Named moves (each a turn or a mirror), then the moves between two rows, first move first; the first pair answered:
J242 (before -> after):
[ 39 -14 -22  22 -28  23   0  22]  ->  [ 52   7   5  11 -20  -1   8 -31]
[-13   1  -7   7   3  -2 -13  22]  ->  [ -4  14  11   0   8 -17  -7 -12]
[12 -3  2  2 -2 -4 -8 -4]  ->  [11 -6 -2  4 -4  0 -9  4]
J590 (before -> after):
[-12  11  -7  12 -11  10   4 -25]  ->  [  8  -3   9 -16  21  22  -4  -2]
[-29   3  12 -19  22  15   3   3]  ->  [-25  -4  -6   8  -6  18 -10  28]
[-3 -5  5 -5  9  8 -5 20]  ->  [-17   7  -6  13 -12  -1   3   1]
[-24   9  14 -11  32 -10 -28  25]  ->  [-35  15  -5  22  -4 -18 -28  22]
J645 (before -> after):
[-28   2 -17 -18  37  34  34   5]  ->  [ 11   5  27 -23  54   7 -13  29]
[-33  22   6  19 -12 -32 -17  -3]  ->  [-37  22   0  19 -14 -30 -11  -5]
[ -1   2   6  -1   0  -7 -11  16]  ->  [-15   0 -10   0  -5   3   7   7]
J625 (before -> after):
[ 12  -6   2 -12   6   8  19 -14]  ->  [ 23 -11   0  -6   1  10  13  -6]
[  5 -18  -9 -14   7  19  22  -5]  ->  [ 24 -20 -10   4 -14  12  12   0]
[-20  -7 -13   9  -2  -2  -1   8]  ->  [-19  -8 -14  10  -3  -2  -3  10]
[-10  -4 -15  13 -25  -8  19   5]  ->  [-23  -2 -14   1 -12  -5  27   0]
Now pairs of rows:
(two moves a pair)
[ 41 -18   4  -3  19  12   6  18]  ->  [ 33 -10 -17  23 -17   8  20  -5]	J645 then J625
[ -5   9   2   7  -5  -9 -19  18]  ->  [-14   8   7 -15  17   0  -5  10]	J590 then J625
[-22 -11 -11 -16   7  13  -4  24]  ->  [ -1   7  22 -25  17 -14  -8 -14]	J645 then J242
[ -8 -13 -18   9  -1  11   9 -11]  ->  [ -1 -15 -13   0   8  14  11 -11]	J242 then J625
[ -5 -11 -10   2  -8   8   5   5]  ->  [ -4  -5   3 -12   6   3  10 -11]	J625 then J590
[ 14  -4   9   5  -3   0 -22  28]  ->  [  6  14  27  -9   9 -15 -10 -13]	J242 then J625
[ 2 -1 13 -1 16  1 -9 -3]  ->  [  6   1  13   6   7  -4 -12  -6]	J625 then J625
[-13  -7   5  -1  -5  10  -6  28]  ->  [-13   9  14  -7  -4  -2  15 -21]	J242 then J645
[ -8  12   5  29 -13 -15 -25  13]  ->  [-17  11  17 -18  33   1   4 -11]	J645 then J590
[ -3 -16 -18  -1  -8  14  22  -5]  ->  [ 28 -14   8   3  -6  -5 -10  12]	J625 then J645
[  4  16   1 -37  16  12  48 -26]  ->  [ 16  -8  -3 -27  18  22   3  55]	J645 then J242
[  3  -8 -18  24 -26  11  11  -1]  ->  [  9  12  16   7  -5 -16   4 -32]	J645 then J590
[-21  -3  -1 -14  25   6   6  12]  ->  [-22   0 -13  18  -8  -3  -5  20]	J645 then J590
[ -5   3 -14  10  -7  19  15   0]  ->  [20 11 17  5  3 -4 -6 -6]	J242 then J645
[ -8   6 -11  19 -20  -6  -2  -6]  ->  [ -3   9  16  -2  11 -14 -18   4]	J625 then J645
[-44  10  -2 -16  10  -1  -2   2]  ->  [  1  13  23 -25  14 -14  -3 -24]	J625 then J242
[ 47  -3   5  21 -27  -1   5 -24]  ->  [ 31 -16 -20  27 -35  19  11   1]	J645 then J242
[-12  19  -7  44 -24   2  -3   9]  ->  [ 21   0  22 -10  34  22   1  21]	J590 then J625
[-16  -5   1   1  -1   1 -19  21]  ->  [-24  -5   0 -11  11   8  -8  13]	J590 then J625
[ -3  19 -10  19 -22 -27 -12 -27]  ->  [ -3   6 -19  25 -23 -16 -30  14]	J242 then J645
[-21  -3 -10   1   4  22  -8  30]  ->  [-37  20  -6  12  -9   1   0  -9]	J645 then J590
[  0   2  18   2   8 -22 -17  -2]  ->  [-11   2   8  11   0 -20 -19   8]	J242 then J625
[ -2  -4  -5 -34  15  26  40 -17]  ->  [ 39   1  -6  17 -41   0  14 -16]	J625 then J625
[  0 -19  -5  20  -4  -3 -21  26]  ->  [-22 -16   0 -15  29   7   8   0]	J590 then J625
[  5  17  19 -23  42   4   9   0]  ->  [  3   0 -26  -2   7  35  35   4]	J625 then J645
[  4  -5 -22  26 -18 -17  -4   9]  ->  [-14 -15 -24  -2  15   3   3  26]	J590 then J242
[ 14 -14  -3  -1   1   8  -1   6]  ->  [ 16  -7   1  -4   2   3   7 -13]	J645 then J242
[  3 -22   2   3   3   3  17 -16]  ->  [  7 -26   0   5   1   7  14  -8]	J625 then J242
[-34  -2 -19 -10  15  25   9  18]  ->  [  6 -11 -16  14 -11  17 -17  41]	J625 then J645
[ -3  -4 -13 -12   1  24  15 -15]  ->  [ 11   5  -6  19 -23  -1 -17  -4]	J645 then J590
[ 37  -3  28   7   4 -15 -54  30]  ->  [-47  25  19 -26  34 -11   1 -34]	J590 then J625
[-27   7  18 -31  38 -20  -1 -16]  ->  [-53  -3 -26  11  -6  -6  -8  21]	J242 then J590
[-17   0  -4 -11  11   6  20  -9]  ->  [-21   1 -15   6  -8   4  18  -6]	J590 then J590
[-10  -2 -22  15 -20   3 -14  16]  ->  [-16   6   1 -25  19   2   6 -20]	J242 then J625
[ 22 -14  14 -20  14   9  14  -1]  ->  [ 32 -17   5   2  -9   6   1  14]	J625 then J242
[-29  10  -9  -3   8  -3  -6  -3]  ->  [-10   3   2  -6  14  -4 -23  16]	J645 then J625
[  5  -3  23  17  -4   0 -27  20]  ->  [-27   5  23  -9  22   7   0  -7]	J590 then J625
[ -3  13   9 -12  19  -8  -2  -3]  ->  [ 12   4   8 -11  18  -3  -8   9]	J625 then J242
[  7 -18   1  -8  -9   2   6  23]  ->  [  8   0  18  -1 -13 -22  -3   2]	J590 then J645
[ -4  -1   7  13 -19  10  -3  -7]  ->  [ -4   4  23   1  -2   2 -12  -5]	J625 then J645
[ 12   0  25 -14  20  -9 -16  13]  ->  [-33  19   5   5  -1 -17   0 -11]	J590 then J625
[-15  15  27  -9  33 -24  18 -35]  ->  [  7  10  13  43 -17 -38 -22   6]	J590 then J625
[ 12  -4 -19 -29 -12  40  40 -28]  ->  [ 38  10  -4  21 -56  -2 -16  -5]	J645 then J590
[ 15  -6  18 -42  19   9  -6 -12]  ->  [-21  15  -9   9 -36 -10  -7 -25]	J590 then J625
[-18  -1   3 -13  27 -17  -3   2]  ->  [ 11  -4   1  14  -4 -26 -20  11]	J625 then J625
[-27   9  -4   5  -2  -6   2 -11]  ->  [-18  -6  -2 -13  17   9   2   8]	J590 then J645
[ 20 -13  -3  26   1  -1 -27  40]  ->  [ 22  -9  23 -15  44  -2 -16  17]	J590 then J590
[ 39 -25 -12 -15 -10  19  28 -17]  ->  [ 40 -13 -14  13 -36   0  13 -21]	J645 then J590
[ 46 -15  17  24 -14 -15 -48  36]  ->  [-32 -10 -48  24 -34  23  34 -16]	J645 then J625
[ 12  -1  -6   0 -23  18  12 -20]  ->  [ 18  -9  -8   1 -22  23   6  -4]	J590 then J590
[  0  -9 -14 -11   2  24  20  -9]  ->  [ 27   3  15   2  -5  -9 -15  -8]	J645 then J625
[  3  14  25  -1  16 -18 -33   8]  ->  [-40   4 -25   5  -2  16   9   4]	J242 then J645
[  4   4 -29  22 -33  24  -2  -4]  ->  [ 21  12  20 -26  22   8  -6 -26]	J590 then J645
[-10   2   3 -26  34   0   6   9]  ->  [ 34   4  16 -10  13 -15  -7  -2]	J625 then J242
[-31  19  23 -26  34 -14  -9  -9]  ->  [ 28   2  16  16 -12 -17 -41  24]	J625 then J625
[-20  27  12  11   0 -20  -4 -25]  ->  [-30  -1 -17  -6  12  24  22   0]	J590 then J645
[-18  14 -15   1  -8 -19   6 -27]  ->  [-17 -12 -32  -5   0  10   0  21]	J625 then J590
[-17  15  23  -4  17 -19   0 -21]  ->  [ -6 -12   8 -19  31  14   5  16]	J645 then J625
[ 23   8   5  13  -9 -25  -5 -30]  ->  [ -2 -13 -34  24 -21   6   2  10]	J645 then J242
[  4  -4 -12 -12  16  22  26 -17]  ->  [  4 -12 -26   5  -2  28  18   5]	J242 then J590
[-17   3  -4  -4   4   9  -6  16]  ->  [-6 14 14 -9 10 -5 -6 -7]	J645 then J242
[-18   7   5  -3  16  -4  20  -4]  ->  [-11   0   8   0  18  -3   2  23]	J645 then J242
[ 53 -14  19 -19   0   6 -18 -16]  ->  [ 15 -30 -30  -9 -17  41  11   3]	J242 then J645
[  0   7   2  24 -28 -23 -21   8]  ->  [-29  19  16  -2   3 -28 -13 -10]	J625 then J645
[-16  11  10  15   0 -15 -14  -1]  ->  [ -4   2  17   0  17  -6 -17  14]	J590 then J625
[ 41 -18  -4   2  -2  24  10   1]  ->  [ 45  -1  12  15 -12  -2  -3 -13]	J590 then J645
[-5 17  5 -3 11  1 -4  4]  ->  [-8 10 -8 -1  5 13  6  8]	J625 then J645
[-27  11  -5 -12  10  -8  24 -31]  ->  [  7  -6   6 -31  29   7  21 -17]	J625 then J242
[ 30  -3 -16  -4  -1  26  24 -15]  ->  [ 37   7 -11  20 -23   5   5 -15]	J645 then J590
[-32  16  11 -14  11 -12  19 -35]  ->  [-20 -23 -20 -11   7  30  14  31]	J590 then J645
[ 20 -18 -20 -12 -12   1  15  -4]  ->  [ 20  -6 -13  -1 -22 -16   7 -16]	J645 then J590
[ 20 -14 -13   5 -14   4   3  -3]  ->  [ -7  -6 -10 -13   5   4  18 -19]	J625 then J625
[ -6   7   5  -1  -1  -6  10 -25]  ->  [  4  -7  10 -17  18   7   3   0]	J625 then J645
[ 39  -7  10  22 -15  -6 -11  -6]  ->  [ -6  -4  14 -22  35  11  17 -17]	J625 then J625
[ -8   2 -20  12 -11   9   4  15]  ->  [ -8  19   0  16  -9 -15 -10   1]	J645 then J625
[-30   6  14   1   7  -5  -3  -5]  ->  [-19  -9   6   4   5   8 -11  24]	J242 then J625
[ -5  -4   4  10  -7 -14  -1  -7]  ->  [-10 -10   0  -2   5  -2  12  -9]	J590 then J645
[-33   5 -20 -11  11  12  19 -34]  ->  [  7   4   1  25 -13 -19 -46  13]	J645 then J590
[-24   5  20 -10  35 -15 -20  19]  ->  [-38  -8 -12  -1  19  10  -4  33]	J645 then J590
[ -3  -8 -29   7 -27  27  34 -21]  ->  [  3 -14 -31   5 -23  33  32 -11]	J625 then J625
[  3  -4   4  -1  -1   2 -16   1]  ->  [ -5  -1  -3  -2  -5   6  -1 -16]	J645 then J242
[-24  17  15   6   5 -19 -19  -1]  ->  [-39   9  -3  10  -1  -4 -10   9]	J242 then J645
[ -7  -7   1 -16  15  12   1  19]  ->  [-24   2 -15   6 -11   7   5   8]	J590 then J625
[-12   5 -16   5 -15  -2  14 -14]  ->  [ 12  -1  13 -13  12  -8 -14  13]	J625 then J645
[-19  23  19  -9   5 -19 -19   0]  ->  [-22  -2  -5 -21  13  17  -1  24]	J645 then J625
[ -5 -13  -8   6 -13  -1  -3  30]  ->  [-29  -3 -13   1 -10  -2  12   9]	J590 then J242
[-19  13 -20   9 -13  15  12  -2]  ->  [ -7   1 -19   5  -7  23   2  22]	J590 then J590
[-22   2 -23   5  26  19  10 -22]  ->  [  3   8  -9  37   1  -9 -33   3]	J645 then J590
[ 43   5   1   6  12   7  11 -12]  ->  [ 26  12   2  -4  24   6  19 -23]	J625 then J625
[-17  -5   5  15   7 -18 -26  34]  ->  [-20  11  16  16   4 -35 -21   3]	J625 then J242
[ 38 -17 -15   5  -9  19  20   6]  ->  [ 47  -8  -1   0  -6   8  20 -12]	J242 then J645
[-81  12 -15   0  -5 -28   8 -26]  ->  [-54 -20   2 -44  48   0  -9  29]	J242 then J590
[ 37   6  22   4   2   2  -6 -11]  ->  [ 10  -1  -7  -3   1  28  27 -19]	J645 then J625
[ 22 -17  15 -24  18  15   4   3]  ->  [ 14 -13 -13   5 -21  19  23 -17]	J625 then J645
[  7  -4 -15  20 -27  -1  13 -12]  ->  [ -9  14  10   1  -2 -20   7 -29]	J645 then J625
[-13   4  -8  24 -32 -16   2 -27]  ->  [ -4  -1  32 -16  24 -20 -24   0]	J625 then J645
[  0  -3  -4  -7 -35  29   8  -2]  ->  [-12   1  -3 -14 -28  28  14 -11]	J625 then J625
[  9  -4   0 -27  11  11  36 -39]  ->  [ 43 -24   3 -25   9  21  15  -2]	J625 then J645
[-16   7  -6   5  -9  -2  17 -26]  ->  [-15  -7  -2 -17  18  14  16  -4]	J242 then J590
[-13   3   4 -13  13  11   9  -2]  ->  [ 13   5   4  15 -18  -2  -6   1]	J625 then J625
[ 14   0   2  13 -12 -10 -29  23]  ->  [-14   4  -3 -24  19   9  18 -20]	J645 then J590
[ 14  -9  -3   0  -6   9  12 -25]  ->  [ 18 -20  -4   5  -6  13  -8  10]	J645 then J242
[-44   6  -7  -6  18  11  13  -1]  ->  [-16  16  19 -15  25  -7   9 -29]	J590 then J242
[-28  13  -5  -6  -3 -15  15 -28]  ->  [-21   2 -23  20 -29 -10  -2   4]	J590 then J590
[ 22  -6  20  -6   8   2 -12  12]  ->  [ -3  -3  -4  -5  -2  15  25 -19]	J645 then J242
[ 10  10  18  19  -4 -29 -28  15]  ->  [ -5  23  23  10   3 -35 -14 -14]	J242 then J590
[-12  -8  -3  -4  28  -1   7  10]  ->  [ -5 -11 -13  17   5  -3  -3  22]	J242 then J590
[ 29   5  13   0 -25  -9   2 -29]  ->  [ 26   7  24 -13  -9 -12   1 -30]	J590 then J625
[ 30 -13  10 -29  33  20  14   5]  ->  [ 29  19  16  10 -11 -21   6 -39]	J625 then J625
[  9  10  19   5  -5 -15  -7 -11]  ->  [  5  10  22  -2   5 -15  -6 -10]	J590 then J625
[-46  19   6  -1  15  -6 -21  28]  ->  [-33   7   1   1  12   4 -25  46]	J590 then J625
[-13  -1 -15 -12  13  14  12  10]  ->  [-17   3 -17 -10  11  11  16   0]	J590 then J590
[  1   3   0  -4  25  -2 -25  26]  ->  [ -1  -5 -30  14  -3  15  -6  23]	J645 then J625
[-31  19  15   0   8 -25 -13  16]  ->  [-30   6   9 -14  22  -6  -4  30]	J645 then J590
[ 11   6  14   3   9 -28  -6 -24]  ->  [  9   7  15   8   5 -32 -14 -15]	J590 then J625
[-20   4  10 -15  21   3 -11  11]  ->  [  6  -6  10  -6  12   4 -21  24]	J242 then J625
[ 3 -4 -4 -6  5 10  5  3]  ->  [  3   5  -3   5  -8  -2   2 -10]	J625 then J625
[  0 -16 -21  20 -24  15 -19  48]  ->  [ 10 -20   9 -30  31  21 -12  39]	J590 then J590
